Each named turn below is shown by a few rows before and after it. Which turns, in which order, take the first row of each later pair to the second? The first pair is answered.
j942 (before -> after):
-12.1	2.0	-5.5	26.8	-5.5	20.0	-4.6	5.3	-0.3	0.0	-6.5	-8.5	2.9	-7.2	17.1	6.1	-2.8	2.0	3.5	-9.6	17.0	0.7	1.3	-9.9	3.5	8.6	7.0	-0.6	-2.6	7.7	-7.0	12.9 -> -5.0	-11.1	5.8	17.1	-0.4	20.0	8.1	-1.8	-9.4	-7.9	5.3	-8.6	-2.5	-15.4	13.3	21.9	-10.6	-0.4	14.7	-10.3	4.5	-6.6	6.2	2.2	-4.2	10.1	2.2	-7.5	-1.4	4.4	8.1	7.1
-1.9	-9.8	6.0	-2.8	2.3	0.4	-10.0	-4.6	3.5	-1.0	0.5	-14.2	-1.3	5.6	-3.4	10.1	1.1	-10.8	-10.6	19.2	-12.2	-4.8	-6.6	7.7	-7.3	8.5	-10.2	-0.7	-0.6	17.2	7.3	-24.6 -> -2.0	-6.4	0.4	-2.9	-3.9	1.2	-12.5	-5.9	2.5	1.1	0.9	-12.0	4.0	17.7	-0.9	-0.9	1.9	-10.2	-16.4	23.8	-9.4	6.0	-8.7	7.0	-0.3	9.8	-10.6	6.0	-4.3	14.2	1.0	-13.3
16.3	13.3	-13.6	-12.4	-6.7	2.4	3.4	9.6	-2.6	-3.6	12.9	9.3	-0.9	7.4	-4.0	-5.5	1.2	2.2	3.4	13.5	-7.6	0.6	3.9	-17.6	-6.7	-12.9	3.0	21.9	6.7	4.5	4.4	-2.2 -> 14.1	19.2	-12.8	-12.2	-6.1	5.2	0.9	9.2	-3.4	-0.1	12.3	8.3	-4.8	1.7	-3.0	-2.4	6.5	3.5	4.7	13.0	-8.4	-4.9	3.9	-17.6	-8.5	-15.2	5.2	15.7	6.0	5.3	4.3	-4.8
-8.6	6.0	-1.5	-2.3	1.0	5.1	-10.3	7.2	9.5	9.6	-7.2	-1.9	-4.0	-2.5	2.0	-2.6	5.5	2.4	0.1	-3.6	6.5	-4.1	-0.6	-10.1	11.7	0.4	7.0	-10.1	-4.6	3.3	-9.2	4.8 -> -1.8	-4.3	5.5	-10.5	4.1	-2.4	3.0	2.1	-1.8	-0.7	5.6	-3.3	-11.5	-12.8	-4.3	6.8	-4.7	1.7	11.6	-3.9	-7.8	-9.4	2.9	0.2	2.9	-2.4	4.5	-14.8	-0.3	1.0	4.0	-2.8
j115 (before -> after):
16.2	0.6	-2.4	4.4	0.3	-19.9	-0.7	-16.6	0.7	-8.3	0.9	1.0	24.9	12.6	-3.9	-13.2	-5.0	-5.6	-0.7	7.9	-14.7	8.2	-17.9	22.1	-2.6	5.1	-22.0	1.1	10.4	-7.6	-1.7	-20.9 -> 10.7	-5.7	4.5	6.6	2.8	-17.4	3.3	-22.8	1.2	-11.4	5.3	-6.3	21.7	7.8	-3.2	-9.0	-8.7	-4.4	1.7	6.1	-17.7	9.9	-18.6	23.4	-6.6	10.2	-21.4	-8.9	8.4	-6.7	-1.5	-20.5
6.1	1.7	-14.5	-12.1	-2.9	-1.9	2.1	-2.5	-10.8	-1.7	6.2	14.6	1.0	8.3	-1.1	-8.6	-1.4	2.9	-5.3	0.4	-5.0	-7.4	1.2	9.6	-0.4	-5.2	-2.8	15.2	3.5	-3.2	-1.1	3.5 -> -5.6	-14.7	6.4	-11.9	5.7	0.4	5.7	-12.9	-15.0	-3.4	11.6	-5.1	-5.1	-1.4	-0.1	1.7	-1.9	-3.0	6.4	-3.5	-6.3	-4.4	4.2	8.9	-3.8	3.8	-5.6	3.8	-2.6	-3.8	5.6	-3.1
0.5	-8.3	5.2	-0.8	12.7	-0.8	4.5	-7.9	-10.6	8.1	-4.6	-15.8	-3.1	1.3	-5.6	4.4	-5.4	0.7	-3.6	-7.7	5.9	6.6	5.6	-0.8	-1.8	-1.8	0.9	5.3	-4.5	4.8	10.1	-2.5 -> 0.3	5.5	-2.7	6.1	6.9	-1.1	4.3	3.8	-3.0	9.7	-8.5	-16.9	1.7	5.2	-4.6	-0.9	5.3	1.4	-10.1	-3.4	9.1	11.2	4.3	-2.4	0.1	-6.5	6.9	10.4	-0.4	7.6	3.8	-2.8
j539 (before -> after):
1.6	-0.6	2.9	-5.4	3.4	-9.8	-16.5	-1.9	0.1	4.0	0.8	-10.8	2.7	3.4	-3.3	-15.5	-8.3	-0.7	-2.2	4.7	-4.6	3.2	-2.2	-3.0	6.0	-4.5	-12.8	1.9	-15.3	-11.5	3.9	-3.7 -> 8.1	1.1	-6.9	-10.9	-2.6	-8.6	-15.1	-0.6	-5.4	2.7	2.9	4.0	-2.0	2.2	-0.4	-18.1	-16.6	2.1	3.5	-1.7	0.2	-0.1	0.8	-9.9	6.6	-8.3	-11.1	7.4	-10.9	-7.8	0.1	7.8
2.8	11.0	-4.7	-13.1	0.4	-22.5	2.1	2.0	-2.9	-1.2	-19.9	-3.3	0.6	3.0	-5.5	-4.6	-11.4	-7.8	-30.0	2.8	1.5	9.8	-6.1	0.2	-0.6	10.9	5.3	9.6	-1.7	1.1	-6.0	9.8 -> 0.1	13.4	-5.2	-12.8	-0.6	-14.7	-1.7	3.2	-6.6	-0.7	-19.7	2.8	-2.9	-0.6	0.8	-0.1	-8.4	-10.9	-29.1	-1.7	3.6	11.6	-1.9	-1.4	1.7	10.4	9.2	13.0	1.1	3.4	-6.9	16.3
-0.7	-6.9	11.2	-5.8	11.9	6.5	6.9	-9.4	4.1	-11.6	3.9	0.9	-21.9	-7.5	-4.2	2.0	16.1	-1.4	11.2	-0.1	1.3	-11.5	2.9	-2.8	-6.4	-3.8	-1.5	-8.0	-25.2	1.9	11.3	-14.5 -> 10.8	-5.3	4.0	-12.2	5.4	0.5	6.8	-8.1	5.6	-14.8	10.3	8.6	-19.9	-2.9	-11.2	-2.7	7.5	1.7	8.7	2.6	-9.3	-12.7	1.0	1.5	-12.1	-11.0	-7.5	1.2	-22.3	1.3	15.1	-14.2
0.3	-8.1	5.5	-8.6	5.8	-14.6	-6.3	-6.2	-10.7	-0.8	7.3	-13.0	-9.6	3.6	-9.6	-3.0	-8.5	-1.5	2.9	10.7	-20.2	5.9	4.1	8.4	-6.6	-6.1	-13.3	-2.7	-12.1	-16.5	7.2	-15.8 -> 4.7	-1.2	-10.2	-16.1	-8.1	-8.4	-8.8	-4.7	-17.5	-0.2	11.6	11.9	-13.2	-0.1	-7.2	-4.1	-20.8	8.3	11.2	-0.3	-16.5	-3.9	-1.4	-2.7	-1.2	-9.5	-9.3	10.0	-2.8	-9.7	2.7	8.2
Pairs:
Each pair is 2 to 4 turns apart.
10.5	2.3	-10.4	-7.4	-20.0	8.6	6.3	-11.7	-21.4	0.2	12.9	25.1	-2.3	4.3	-0.7	-5.0	-18.9	6.7	-4.4	7.4	-4.7	-1.7	-1.7	-7.3	-11.8	-0.2	-0.5	18.9	6.4	-3.8	-6.3	17.2 -> 6.9	-8.6	-2.7	-9.5	-14.4	7.0	6.7	-15.7	-25.0	-2.2	13.5	18.3	-8.1	-3.2	1.9	-1.7	-24.4	0.2	1.6	5.3	-3.8	-0.7	1.7	-5.0	-10.4	1.8	-2.1	12.5	7.5	-7.6	1.9	14.4 | j115, j115, j115, j115
23.0	9.3	-15.5	-0.5	-14.3	-12.5	2.6	14.3	7.5	1.0	0.7	21.7	6.4	7.7	-6.9	-4.6	2.8	4.7	-8.7	10.4	-12.8	-1.2	-3.1	10.8	-1.8	-9.0	-0.8	10.7	9.2	7.4	1.9	0.5 -> 20.4	4.5	-12.3	-2.6	-6.4	-13.7	12.9	15.3	5.1	-1.8	2.2	20.9	1.3	-2.5	-8.0	4.3	2.8	3.8	-5.8	8.6	-16.6	-9.6	-0.6	11.4	-6.0	-8.3	2.4	8.5	11.1	6.1	10.6	-9.2 | j942, j942
4.5	-18.8	6.4	-9.7	-2.7	12.7	0.6	1.2	0.0	-7.0	5.4	2.5	8.9	-15.9	-8.8	3.8	-18.3	-4.9	29.7	-28.0	-3.8	-17.1	12.9	0.0	-11.3	-4.0	6.4	-0.9	13.1	8.8	20.2	2.5 -> -2.5	6.2	-7.4	4.0	-6.3	19.4	-14.3	14.5	15.8	4.2	-10.1	-1.9	13.7	-11.2	-3.9	-3.9	-2.6	-4.5	17.4	-31.4	14.8	-13.2	10.4	-17.5	7.1	-2.7	11.0	5.9	14.7	17.2	-1.6	9.8 | j942, j942
19.2	7.6	1.9	-22.7	14.8	-32.8	-11.3	-3.8	26.7	-4.0	8.9	2.9	-3.0	-12.3	-27.8	-3.6	-10.0	3.8	2.7	13.3	-20.8	-31.3	-3.1	-1.5	-1.3	-20.4	-1.1	-0.9	-3.4	-7.3	29.6	-32.5 -> 13.2	28.7	-11.1	-9.4	5.8	-28.5	-29.7	8.5	43.2	9.4	-10.2	1.4	7.4	5.7	-21.1	-21.8	-0.7	7.7	-13.4	19.7	-3.4	-22.2	-11.4	-17.7	17.2	-19.4	1.8	10.8	-7.8	-3.6	2.5	-20.6 | j942, j942
-17.4	-12.7	15.4	-14.3	4.7	5.4	6.3	-8.6	-1.9	3.8	-1.4	24.3	-24.8	-29.4	8.6	-0.3	-5.3	2.6	17.4	-10.3	12.5	-16.3	-1.4	-4.6	6.8	8.4	2.4	10.4	-10.7	-0.9	2.0	8.8 -> -10.5	12.4	-2.6	0.7	-2.6	3.0	2.1	10.3	13.5	11.7	-12.4	26.9	-7.6	-22.3	9.7	-8.4	13.7	11.1	0.7	-3.5	22.2	-9.7	-3.5	-7.5	11.1	8.2	13.5	21.3	-2.5	6.2	-12.5	7.2 | j115, j115
